The rows of Y fall into several groups, which share some directions, and each row is roughly a mix of its group's hidden directions.
Y:
-32  -33  6  -34  11  -9  -14  -24  -19  -16
3  -44  -24  -17  4  3  7  -27  -14  32
-12  17  -21  12  55  4  -7  -24  -4  -9
-2  5  -12  -32  -29  -33  38  -10  -14  3
8  3  -25  -39  27  18  -37  13  -2  7
-32  -5  6  -1  34  40  18  -5  19  -17
-8  -31  2  -1  -3  36  -6  -11  49  2
23  9  29  38  -3  26  -26  15  1  20
-1  4  -42  19  21  -3  -45  3  11  -8
28  1  -4  -42  0  21  6  -42  7  -5
36  0  -20  -19  -5  -11  24  -20  -35  22
29  28  22  4  -20  -36  4  8  -28  -11
-37  -29  16  -3  23  30  27  -1  8  -10
5  7  18  -11  -17  42  -16  -12  36  25
19  19  9  51  6  -13  5  -27  16  14
-5  -18  22  7  33  39  7  14  5  -33
-1  12  31  20  4  -16  20  -2  43  -29
-20  9  -17  -35  24  8  39  -22  -13  -5
18  53  -12  6  -25  4  -3  -6  27  12
10  25  -15  0  11  32  -47  10  -11  19
-20  -8  28  6  -33  -36  31  5  8  -10
27  -38  8  -17  -12  21  -16  -34  -13  13
-14  4  25  10  28  -42  -1  3  -24  -29
-1  -14  29  4  -10  -35  -2  34  -29  -22
14  -37  6  -19  5  17  -6  -38  -32  3
14  26  43  10  -15  11  40  1  -1  8
13  -30  18  15  -36  -20  -16  13  -6  33
-35  8  30  24  8  -6  -8  28  12  -30
-13  -25  52  -15  -18  -24  -3  -10  13  -2
1  -23  -27  1  25  -37  -13  -35  -11  8
5  33  -37  6  -22  -12  -10  37  14  -7
1  0  46  14  -8  -38  8  6  -24  -19
-45  -15  -10  20  17  -26  7  25  0  -20
2  -29  -6  7  -4  39  0  -3  7  49
16  -16  -6  11  -11  17  8  -38  8  47
-21  -11  5  -9  -39  -5  -3  43  -28  1
10  -27  -48  9  -6  -19  -12  -6  -24  21
5  -25  -17  -12  -20  -14  48  0  -28  8
-6  42  -23  -15  25  -14  -12  34  -4  -12
5  -7  24  7  8  -9  53  5  -29  -18
-21  -22  2  16  -20  -32  2  36  -29  8
37  11  32  21  -14  -9  11  -24  15  -27
23  5  9  8  -9  -46  -5  -6  -42  9
-7  -4  -11  23  39  -25  -6  14  -30  -29
-3  6  47  4  -22  -16  20  24  -13  -26
-13  -28  26  6  -12  -10  53  4  1  8
-8  11  -30  11  18  -38  -17  18  -11  -34
19  7  -25  -30  -6  17  -34  30  -12  18
-32  -6  -3  -16  6  45  8  13  30  -19
-2  4  -31  -21  -5  51  20  11  9  14
-13  5  -10  7  -10  -9  -34  -28  47  14
21  -21  -2  7  0  0  20  -50  -18  26
-12  -21  9  33  -11  -2  24  -43  -23  5
10  36  -20  18  2  -41  5  22  -21  -10
24  37  -27  26  8  -21  13  12  26  -4
4  -13  24  -15  -43  -23  -1  -22  15  28
5  -13  40  35  8  15  3  31  6  -22
-23  -30  -5  -12  20  -21  -7  23  -19  -38
-33  -34  23  -12  12  -1  32  6  -20  -18
1  30  -13  2  18  17  -36  30  27  -16
2  28  -7  25  -15  13  8  48  -15  18
2  15  1  22  37  29  -7  5  -16  -39
-6  18  -12  -3  -23  -39  23  12  18  36
18  -5  -14  27  14  52  -3  9  8  21
-6  -2  -27  -17  10  -35  -23  -18  -37  15
-13  22  -16  17  -20  -6  -4  29  -48  -7
31  -10  -6  -16  -3  38  -26  22  -30  -1
-36  -7  36  21  33  17  -14  -5  2  -11
26  -28  -7  0  1  47  -22  -13  -3  22
4  -27  6  -11  24  7  1  -49  30  -1
19  36  -32  23  -5  -6  -23  22  0  22
24  -2  13  -33  -13  20  40  -18  17  -14
-27  21  6  22  10  34  -25  25  25  -4
9  13  -35  -18  -15  -26  -16  4  -39  19
-1  -33  27  -4  8  22  37  24  23  4
-2  -14  39  39  24  -20  -21  -10  6  -7
-23  3  -7  -2  -30  -14  14  46  -28  6
6  -24  40  1  -33  -26  17  17  -18  2
10  -10  9  -6  24  -13  35  -39  -32  -7
16  52  -15  18  30  18  0  -4  3  1
-26  7  1  -17  34  4  -29  8  17  -38
43  28  -25  -30  -18  -1  13  -12  6  -5
18  34  -10  6  -35  -32  -21  -9  17  11
23  37  -10  3  0  -29  11  -3  39  20
36  -5  -21  -12  -14  -45  10  -20  -12  8
23  -18  -41  -19  7  -3  14  -32  -2  26
1  -21  11  -14  1  51  31  0  -12  19
6  10  32  15  2  -11  34  14  -15  -42
19  -21  17  5  -25  -7  26  -2  -37  32
-23  -12  17  32  27  16  -32  -6  27  9
-1  56  7  1  17  15  4  16  10  -27
-14  -32  20  -15  22  7  -3  -41  23  -17
-20  37  -6  -26  25  17  -16  5  20  -27
-8  -29  6  -20  -3  50  -17  22  12  0
-3  -36  -9  23  1  -33  12  6  -25  32
-1  43  -30  -10  13  -18  -19  1  -1  -34
20  20  -52  29  -8  -6  -12  9  14  -2
14  3  -21  -30  -3  -24  24  1  -26  39
25  7  -35  -9  15  27  -28  -2  -3  33
-20  23  -45  8  7  12  -27  26  14  -1
18  38  14  23  -2  29  -21  32  8  -4
-1  20  16  24  19  26  -19  -7  45  -11
10  6  -19  -20  -47  -34  7  16  -17  6
-34  -22  21  7  -15  -31  34  -20  -3  -2
-1  -6  4  -1  -40  -33  33  5  0  30
-19  -25  -6  -33  18  47  7  -7  5  3
-14  26  -19  4  -27  -9  -15  47  10  14
-31  23  10  28  -7  -15  -9  13  33  -29

One row of each group comes first, with its name. Which group is each row after those in?
-3  -18  -1  -30  -22  41  28  11  -19  14 -> (114)
-15  -5  3  -42  8  43  27  3  -12  1 -> (14)
-7  36  -34  -14  6  -21  -28  7  20  21 -> (27)

13  -29  -9  -9  18  -25  30  -37  -19  10 -> (114)
41  3  23  -27  -27  -8  25  -18  -12  -4 -> (114)
-27  -12  -2  -43  8  -19  15  29  -24  -2 -> (27)
-35  7  36  4  21  -1  5  4  -11  -41 -> (114)
26  18  -27  -7  -13  -18  -2  -8  13  48 -> (27)
-21  -15  28  37  13  -18  30  21  -13  -1 -> (114)
0  10  23  48  17  -29  -25  2  12  2 -> (114)
-5  -31  -7  -37  34  22  -16  -18  -12  3 -> (27)
2  -9  -9  29  24  -29  11  -45  -2  14 -> (14)
